Each path below is one point turned by a fixed rotation once a step. After each direction that follows a path, write how fast that rotation turns it, in degrees per step (0 if it stays still).
Each turn is a multiple of 5 degrees from 10 to 175, or 0.
Each row of a path follows its step; steps can be skipped.
Rotation 1:
step 2: [+2.62 +1.37 +0.69 +0.96 -1.84 +0.36 +0.26 -1.76 -1.50 -0.36 -1.71 +0.99 -0.30 -1.37 -0.11 -0.33 -0.94 -0.48 +0.30 -0.81 +2.36 -1.40 -0.75 -0.31 -2.51 +0.07 +0.99 +0.97 +1.78 +2.04 -0.68 -1.28 -0.59 +1.22 -0.09 -0.36 -0.71 +1.86 -2.13 -0.64 +1.28 +1.58 -0.09 +1.70 -1.56 +1.61 -0.90 -0.13 -0.28 -0.74 +1.18 +0.03 +0.11 -0.72 +1.70 -0.19 -0.82]
step 4: [+0.45 +1.16 +1.07 +0.17 -0.92 -0.93 +0.39 +0.87 -1.04 -3.46 -0.20 +1.03 -0.34 +1.11 -0.19 +0.87 -1.97 -0.49 -1.22 -0.81 -0.90 -0.97 -0.77 +1.20 -3.04 +0.09 +0.54 +0.43 -0.74 -0.36 -0.25 +1.16 +0.30 +2.27 -0.40 -0.76 -1.25 -0.69 +1.20 -0.06 +0.58 +0.62 +0.58 +0.32 -1.42 +2.15 -1.39 +0.46 -1.01 -3.08 -1.40 +0.67 -0.32 +1.27 +1.28 +1.46 +0.93]
step 7: [+1.80 +0.11 -0.31 -0.41 -0.53 -1.52 -0.67 -0.43 -1.28 -2.88 -1.24 +1.07 -0.61 -2.02 +0.79 -1.22 -1.23 +1.41 +0.30 -0.30 +1.07 +1.02 +2.85 -0.22 +1.85 +0.20 -0.22 -0.31 +1.90 +2.44 +0.59 -0.91 +0.47 +0.67 -0.59 +0.90 -0.11 -0.26 +0.99 +2.11 -0.62 +0.50 +0.43 -1.86 -1.87 +0.76 +0.40 -0.84 -2.04 -0.96 +0.06 +0.48 -1.94 -1.33 +0.88 +0.39 +0.17]
step 9: [+1.61 -1.15 +0.12 +0.95 -1.64 -0.96 -0.05 -1.04 -0.99 -0.82 -2.76 -0.76 -0.14 -1.97 -0.18 +0.88 -1.94 +2.45 +0.77 -0.32 +0.49 -1.46 -0.78 -0.88 -2.36 -0.37 +0.02 -0.23 +0.13 +0.05 -1.85 +0.84 -0.87 -0.13 +0.74 -0.46 -0.52 -2.58 -0.14 +1.98 -0.86 +0.89 -0.20 +0.17 -0.99 +0.29 -1.63 +1.93 -1.95 +0.82 +1.17 +1.49 -1.32 -1.13 +0.73 -0.96 +0.51]
step 12: [+1.15 +1.42 +1.19 -1.00 +0.00 -0.46 -1.44 -1.18 -1.31 -0.79 -0.81 +1.12 +1.40 +0.03 -0.46 +0.07 -1.21 -0.50 +0.09 +2.15 -0.29 -2.92 +1.21 -1.54 +0.85 -1.03 -0.90 +1.64 +0.80 +0.68 +1.45 +1.57 -0.62 +0.50 -1.71 +1.14 -2.32 +0.75 +0.22 +0.54 +0.33 -0.47 -0.15 +0.88 +0.90 +1.99 -1.74 +0.74 -0.16 -1.12 -1.98 -0.15 -0.49 -0.96 +2.17 -1.04 +2.10]
step 14: [-0.56 -0.66 +2.36 +0.40 -1.26 -0.19 -0.05 +0.73 -3.06 -1.11 -3.46 +1.10 +0.20 -0.47 +0.21 -0.84 +0.50 -0.15 +0.17 +1.47 +1.50 -1.52 +0.31 -0.30 +0.69 -0.45 -0.23 -0.02 -0.67 +1.26 -0.81 +0.44 +1.98 +2.20 -1.45 +2.36 -0.81 -0.80 -0.17 +0.76 +0.52 +0.30 -0.69 -0.11 -3.60 -0.22 -1.30 -0.23 -0.25 +0.15 -0.29 -1.62 -0.83 +0.22 +0.27 +1.09 +0.08]
step 16: [+2.23 -1.04 -0.11 -0.34 -0.73 -2.49 -0.13 +1.65 -0.96 -1.97 -2.36 -0.75 -0.82 +0.90 +1.36 +0.71 -0.18 +2.63 +0.60 +0.72 +0.54 -1.03 -1.32 -0.88 -1.14 +0.41 -1.33 -0.37 -1.53 -0.41 -0.12 -0.16 +2.41 +1.42 -0.28 -0.78 +1.31 -1.32 -0.62 +1.49 -0.56 -0.02 +1.21 +0.98 +0.73 +1.23 -0.94 -1.16 +0.56 -0.29 -0.91 -0.17 -1.03 -1.87 -1.24 +1.75 +1.59]
step 17: [+0.90 -0.95 +0.71 -0.37 +0.97 -1.51 +2.62 -0.97 -2.59 -1.04 -0.72 +1.14 -0.32 -1.54 -0.66 +1.26 +0.16 +1.05 +0.59 -0.41 +0.27 -0.01 +1.10 -1.57 -1.47 +0.52 -0.69 -1.05 +1.69 -1.58 -0.15 -0.19 -0.93 +0.09 -1.03 -1.19 +0.20 -0.86 -1.00 +1.65 +1.11 +0.52 +1.56 +0.59 -0.80 +1.61 -0.73 -1.94 +0.45 -1.10 +0.16 +0.50 +1.17 +0.41 +3.16 +0.26 +2.66]
step 18: [+0.40 +0.52 -1.95 +1.08 +0.39 -3.05 -0.81 +0.44 -2.18 -1.35 +0.65 -1.44 +0.39 -1.42 +1.19 +1.41 -0.42 +0.36 -0.85 +0.77 -0.43 -1.08 -0.37 -0.67 +0.55 -0.08 -1.55 -0.81 -0.37 -0.32 +0.52 -2.38 -0.98 -0.37 -0.09 +0.91 -2.23 -1.63 -2.42 +0.16 -0.55 -2.53 +0.27 -2.03 -0.59 +1.90 -0.26 -1.13 -0.30 +1.23 +0.22 +0.17 -0.51 -1.10 +0.72 +0.24 +1.96]
[-0.17 +0.44 +0.16 -0.11 +0.19 +0.16 +0.37 +0.73 -0.10 +0.16 -0.09 -0.02 +0.68 -0.05 +0.59 +0.62 -0.22 +0.57 +0.01 +0.09 +0.59 +0.00 +0.21 +0.02 -0.08 +0.26 +0.03 -0.32 -0.11 +0.54 +0.82 -0.10 -0.23 -0.15 +0.35 -0.17 -0.09 -0.14 +0.24 +0.43 -0.35 -0.03 -0.26 -0.20 +0.11 -0.14 -0.05 +0.25 -0.12 -0.17 +0.70 +0.21 +0.99 -0.09 -0.12 -0.28 +0.14]	35
[+0.32 +0.05 +0.10 -0.23 -0.10 +0.30 -0.15 -0.57 -0.52 -0.16 +0.11 +0.28 +0.07 -0.43 -0.70 -0.16 -0.21 -0.44 -0.13 +0.01 -0.03 +0.44 +0.12 -0.67 -0.56 +0.18 +0.11 +0.09 +0.22 +0.27 +0.59 +0.48 +0.43 -0.62 +0.04 -0.03 +0.73 +0.45 +0.25 +0.41 -0.15 -0.14 -0.22 -0.33 -0.53 -0.13 -0.43 +0.18 +0.06 -0.34 -0.03 -0.37 +0.16 -0.28 +0.57 -0.19 +0.00]	145
[+0.17 -0.46 -0.12 -0.18 +0.28 -0.63 -0.23 -0.20 +0.72 +0.22 -0.39 -0.15 +0.02 +0.12 +0.08 +0.89 -0.31 -0.14 +0.13 +0.53 -0.27 +0.34 +0.19 -0.47 -0.36 +0.13 +0.36 +0.24 -0.39 +0.33 -0.27 +0.35 +0.31 +0.08 +0.15 +0.04 +0.13 -0.22 +0.38 -0.31 +0.53 -0.14 -0.63 +0.21 -0.33 -0.58 +0.04 -0.02 +0.14 -0.29 +0.12 +0.30 +0.10 +0.50 -0.36 +0.61 +0.08]	70
[-0.07 +0.35 -0.32 +0.23 -0.55 +0.00 +0.61 +0.25 -0.30 +0.61 -0.27 -0.13 -0.03 +0.34 -0.08 +0.13 -0.26 -0.13 +0.43 -0.14 -0.21 +0.21 +0.15 +0.01 -0.06 +0.00 -0.70 +0.06 +0.17 +0.28 -0.42 +0.59 -0.01 +0.07 +0.14 -0.78 -0.13 +0.19 -0.31 +0.46 +0.20 -0.13 -0.56 +0.04 +0.27 -0.33 +0.06 -0.08 -0.12 -0.03 -1.19 +0.39 +0.17 -0.51 +0.01 -0.04 -0.07]	95
[-0.21 -0.69 +0.89 +0.11 -0.62 -0.01 -0.20 -0.28 -0.48 -0.15 -0.06 +0.24 +0.03 +1.25 +0.06 +0.34 +0.52 -0.14 -0.42 -0.29 -0.21 -0.28 +0.46 +0.00 +0.15 +0.18 -0.20 -0.31 +0.09 +0.20 +0.44 -0.17 +0.02 -0.08 +0.04 -0.17 -0.25 +0.31 +0.60 -0.32 -0.32 +0.09 -0.30 -0.03 +0.02 +0.10 -0.15 -0.02 +0.15 -0.10 -0.05 +0.34 -0.14 -0.08 -0.09 +0.39 -0.52]	40
[+0.25 +0.00 +0.58 +0.89 -0.08 +0.32 -0.21 +0.61 +0.22 +0.17 +0.05 -0.41 +0.02 +0.11 +0.66 +0.12 -0.03 +0.12 -0.11 +0.63 -0.32 -0.47 -0.46 +0.02 -0.19 -0.39 -0.18 -0.09 +0.49 -0.42 -0.25 -0.01 +0.60 -0.39 +0.49 -0.16 +0.40 -0.06 +0.12 +0.22 +0.01 +0.31 +0.05 -0.40 -0.36 -0.09 -0.34 -0.26 -0.58 -0.55 -0.14 -0.35 -0.29 +0.34 +0.08 -0.11 -0.08]	145
[+0.34 +0.47 +0.29 +0.20 +0.16 -0.23 -0.42 +0.24 +0.44 -0.43 +0.15 -0.50 -0.07 -0.26 -0.25 -0.01 +0.30 -0.63 +0.08 -0.27 -0.09 +0.01 +0.02 +0.23 -0.08 -0.24 -0.22 +0.01 -0.19 +0.21 +0.16 +0.32 +0.63 -0.27 -0.22 +0.39 -0.29 -0.77 +0.18 -0.29 -0.44 -0.12 -0.23 +0.28 +0.38 +0.63 -0.03 +0.30 +0.27 -0.67 -0.39 +0.56 +0.33 -0.33 -0.31 -0.59 -0.29]	100
